Named moves come first, each a turn or a mirror and shown by rows before and after it. Which of them, in which order, take the first row of each pair that follows to the second? Write the first one first, as in the answered first pair.
move B:
[ -4  -8  -3  14 -10 -16  -8 -11 -15  -7   8  18  -5  -4   7   4   7  -1
   9   8   4   7   4 -18   6  15  18   0   8   7 -11  17  -2   1   9 -16
  14] => [ 17  -2 -13 -21   0   8   1 -20  -1 -13  -5   1  -7  -5   1  -3   0  11
   8  -5   9  13  -6 -13  -2  -9   4  12 -11  26  -3  -1   2   7   4  13
  15]
[ -9 -14  23  27  10 -17   1  20  -8  10   6  -1   5   9   4 -10  27 -10
 -18   0  -5 -25  12  15  17  -6  15  13  -4 -12 -17 -16   4  -1   4  -3
  -6] => [  6 -10  16   0  18   7  10  15   3   5  -5 -15  -1   7  -2 -19  22   2
 -16 -12   1 -19   5  18  10 -24   1  24 -20   4  -8 -29   6   2   1  20
  -7]
[ -4 -10   1 -14  -2   4   8  -9  -7  -1   3   1 -10   4  -6  10  -7   5
  -3  -3   8   6   0   4   1  19   1  -6   2   7   2   9 -10  -8  -9  -7
   6] => [ -3 -10   3 -17   0   5   7  -9  -7  -4   2   1 -10   3  -5  11  -6   7
  -3  -5   8   4  -1   2   0  18   0  -6  -1   9   2   7 -10  -9  -8  -5
   8]
move Y:
[  8   4  -4 -11  18  15  19   9   1  -3 -16   9  -3  -4 -11 -13  -1  13
  -9 -24  -7 -26  -1  26   7 -19  12   7   1   7  -4 -51  -8  -4  17   8
 -21] => [  9   4  -6 -10  20  19  19   7   1  -1 -18   5  -2  -5  -8 -13  -4  14
  -7 -24  -7 -24   1  24   2 -23  10   6   2   7  -4 -50  -6  -5  15  11
 -20]
[ -2  -2  20  -7   9 -17   9  11   3  -3  -4   8 -15  22   4  21   3 -27
  -6 -15  -8  -9   2  11 -10  32  24   8 -14  -4 -21   1  -7   3  -4  -2
  -9] => [  6   9   3 -12  10   9  11 -11  19  -8 -25 -17 -16  10   3  23 -12 -15
   3 -10   3  13  -7   1 -29  17  -8   9 -24   7  -3   3   5   5  -9  10
 -11]
[ 12  -2  10 -18  -5 -15  -6  14  -3  -5  15  -2   8  17   9 -17   8  -1
 -12 -11 -20  -1  -3   7  24 -15   9  18  -5  11 -13   8  -5  13   5  13
  -1] => [ 18   6  -3 -19  -5   4  -3   0   8  -6   0 -16   7   9   9 -15   0   8
  -6  -8 -12  12  -8  -1  11 -26 -12  16 -12  19  -3   8   3  13   4  21
  -2]
move H:
[-14   1  -4  15 -10  26 -11 -27  -8 -26   0 -10   3   4  -3   7  18  27
  -1 -13   4   0 -14   3  -6 -19 -19   3   9  19  -2  24  21   6  13  13
 -15] => [-19 -11  12  14   0  17  -5  -9 -11 -24   7   4   4  11  -2  -5  30  20
 -11 -14  -7 -27  -5  25   7 -16   1   6   7   5 -18  -3  12   2  22   7
 -17]
[-28  15  19  55  -5 -20 -23   5  -1  22  -7   3  19 -16  24  18  26   3
  12  22  -2 -18 -15  -4 -18 -12   0 -18  26 -17 -32  22  -1   4   3 -29
  17] => [-28  12  20  56  -3 -20 -21   6  -2  24  -6   9  18 -15  22  19  23   0
  13  21  -1 -22 -13  -5 -17  -6   5 -22  28 -21 -32  19  -3   0   3 -35
  18]
[ -3  -2  -7  19  12  15   8  -4  15  -4  -9 -12  14  -4 -11 -13 -13  11
   7   8  15 -18  18  -3  -4  -7  -5 -18   9 -12   0 -37  -6   5  19  -3
  -5] => [ -3  -6  -9  15  10  14  13  -8  12  -4  -5  -6   9  -5 -13  -8 -17   7
  11   8  21 -18  18  -8  -9   5  -4 -23  10  -9   4 -34  -6  -1  15 -13
  -2]
Pairs:
Between the rows of a pair lie 2 to 3 moves.
[ 11   9  -3  -3  -4  -6 -16   8   8 -11   7   0   1   3  -4  -8   1   6
  -5  -7  -3  -9  -7  -6  10 -10   3   1  -4   7  -7  10  -1  12  -2  14
   3] => [ 10   4  -1  -9   3   2  -5   8  11 -11   2  -2  -4   2  -7 -11  -1   6
  -9  -6  -2 -19  -4   2   5 -10   4  -1  -9   5  -4 -10  -3   4  -1  12
   3] => H, Y, H
[-10  -2  -9  27  18  -2  19   8  -6  20   5   7 -10 -11   4   7  12 -11
   5   9   0 -28   1  27  13  20  15 -16  14  -7 -11 -14  11 -21   4 -24
 -11] => [ -8   2 -20  27   5  -9  14  -5  -9  18   8   9 -13 -12   6  20   4 -14
  17  13   9  -7  -6   6   9  30   7 -21  18   1  -2  16  15 -19  -4 -30
  -8] => H, Y
[ -3  19   8  10  -9  -8 -26  12   2   5   4  -2  19  14  10  -6  13   4
   7  -2 -19  14  -4   0  13 -24   0  10   1   7 -17  23  15  20   4  12
  -2] => [  2  10 -14  -7 -10   9  -6 -16  -4   7  -1   1  -6  -3  -5  11 -14  -1
  24  -1  16  26  -9 -19 -15  19 -13  -9   2  15  12  29  11  -1  -7  -8
   8] => H, H, Y
[  0   5  -4 -21  -6   2  -7  -8  -5 -14   9  -8   7   5   6  -7  16  12
  -8   4 -11   9 -11   0   3 -24  -6  10 -15  -4   0  -4   1  17   1  16
 -14] => [ -7   8 -15  -4 -13   5  -6 -23 -10  -9   4 -10   1  -7   5   5   5  11
   1  17   5  21 -11 -11  -8  -8 -16  -2  -7  -7  13   8   8   7  -3  -2
 -14] => B, H, Y
[ 20  16  -9 -46  -9   7 -19   0  10  -4   1 -11   1  11   2  -2   3  14
   8 -18 -11  27 -15  -9   9 -31 -14  27 -18  34   6  21   5  31 -13  39
   7] => [-10  12  17  20   3 -13 -33  30   6   1  -2 -10  23  14  14 -15  27  13
 -13   3 -35  -3   2  11  26 -44   5  21  -1  -8 -23  -7  10  29   8  21
  -7] => B, Y, H
[ 13  -7   0  22   6   8   4 -18  -9   0  -4 -16 -13 -25   8  17 -10 -10
  14  19  42  16 -12  -6 -21  30  -5 -35   0   0   5  -7  -1 -25   0 -18
  -1] => [ 30  -1  17 -11  21  12  -5   5   9 -10  -8 -29   6  -3  12 -12  13   3
  -5  -4  12   5 -13  23   4 -30   1   1 -19  20 -13 -34   0   3   6  34
  -6] => H, Y, B
[  8 -15  -2 -39   5   9  26   0 -14  -2  -2   9 -16  -7 -15  -5 -11  -1
   7 -21  19 -12   5   5  -9  25   5  -6 -10  -3   9 -19 -15 -17  -6  -7
   7] => [  8  10 -11 -17   2  27   7  -9   7  -5 -26 -26   4 -15  -4  -6  -9  14
  10  -8  13  15  -5  -5 -15 -18 -28   1 -14   6  15 -10  10   1  -2  15
  -2] => B, Y, H
[ -6  12 -13  16 -14   0   5 -14   7   4 -10 -10   9  -9   8   2 -11   6
   7   0   1  16  -8 -10 -20  11 -14  -9  12   5  13  17   6  -3 -13 -14
  13] => [  0   3   4  -5   9   8  18   8  14   2 -15  -8  12   1   2 -20   2   8
 -12 -15 -16 -15  -4  22  -8  -7   1   6  -2   3   0 -31  -4  -5  -5   5
  11] => H, H, B
[-12  -9  11 -27  -2 -40 -23  24 -44   1  42  40   5  36   5  -8  -5 -19
  12  -3 -16 -17   3 -12  26  19  47  13   3  20 -20  25 -17  16  -1 -13
   5] => [-11   6  17 -20   3 -34 -35  32 -28  -3  34  25  23  41  12 -16   7  -9
   5  -3 -33 -14   2  -5  34 -17  40  26  -1  22 -27  17  -9  30   5   9
  -3] => H, H, H
[-17 -17  44  23  15 -21 -17  34 -10  38  17  29  10   5   2 -27  21 -16
 -16 -19 -10 -42   8  28  31   1  37  11   7 -24 -31 -32 -14 -12  14 -16
 -22] => [ 17  -1  21 -33  30  29   0  14  21  26 -11  -7   1  -1  -7 -38   6   4
 -13 -39   3 -21 -10  30  11 -42  -2  31 -30  12  -9 -59  -3  -3   4  34
 -21] => B, Y
[ 28  -3   2 -50  -4   0  -9   0   5  -4  12   3 -15  15  -3  -3  -5 -14
  18 -15  -7  12  -9  -4   5  -2  -8  10  -8  31   2  19 -10  14 -19  23
  16] => [ 29  -4   2 -54   5  13  -1   0  10  -5   2  -3 -19  10  -8 -11  -6 -11
  13 -16  -7   4  -6   2   3  -8 -13  12 -13  32   5   1  -9  10 -18  27
  12] => H, H, Y
[-19 -16  37  18 -11 -24 -37  -3   4 -26  19  15  42   9  23 -14  30  13
 -18  -7 -26  -3   4  14   0  19 -12  13 -14 -24 -39  45  -9  23  15  -9
 -39] => [ -5  -4   0   0 -12  20 -19 -46  20 -29  -9 -13  23 -19  14   5  -1  25
   4  -5  13  33  -9 -10 -38  23 -60   5 -24  -3   0  49   5  12   3  -9
 -36] => H, Y
[  3   8  -3 -15   9  17   2 -12  15  -8 -17 -43   0   2   2  -3 -11  14
   3   2  11   6 -16  10 -10 -21 -10   4 -16  -1  11 -17  21   8   6  22
 -12] => [  0  10  -6 -11   5  17  -1 -17  14  -9 -17 -46  -1   0   3   0 -13  13
   9   7  12  13 -15   0 -12 -19 -16   1 -13   0  15  -7  22   8   3  19
 -12] => B, H, B
[ 12  -1  -5  -9  -4  19   5 -16   4  -2  -4  -8 -18 -15 -15  15  -8  -5
  -4   1  16   4  -5  -4 -18  17 -14  -7   1  -9  15  -7   2 -12  -5  -7
   7] => [  4  -6   9   0 -17 -14 -13   0 -10   0  21  12  -7   1  -5  14   8 -11
  -6   4  -1  -1   0  -8   3  24   9  -4  15 -16  -2  18  -5  -4  -5 -16
   9] => Y, H, Y
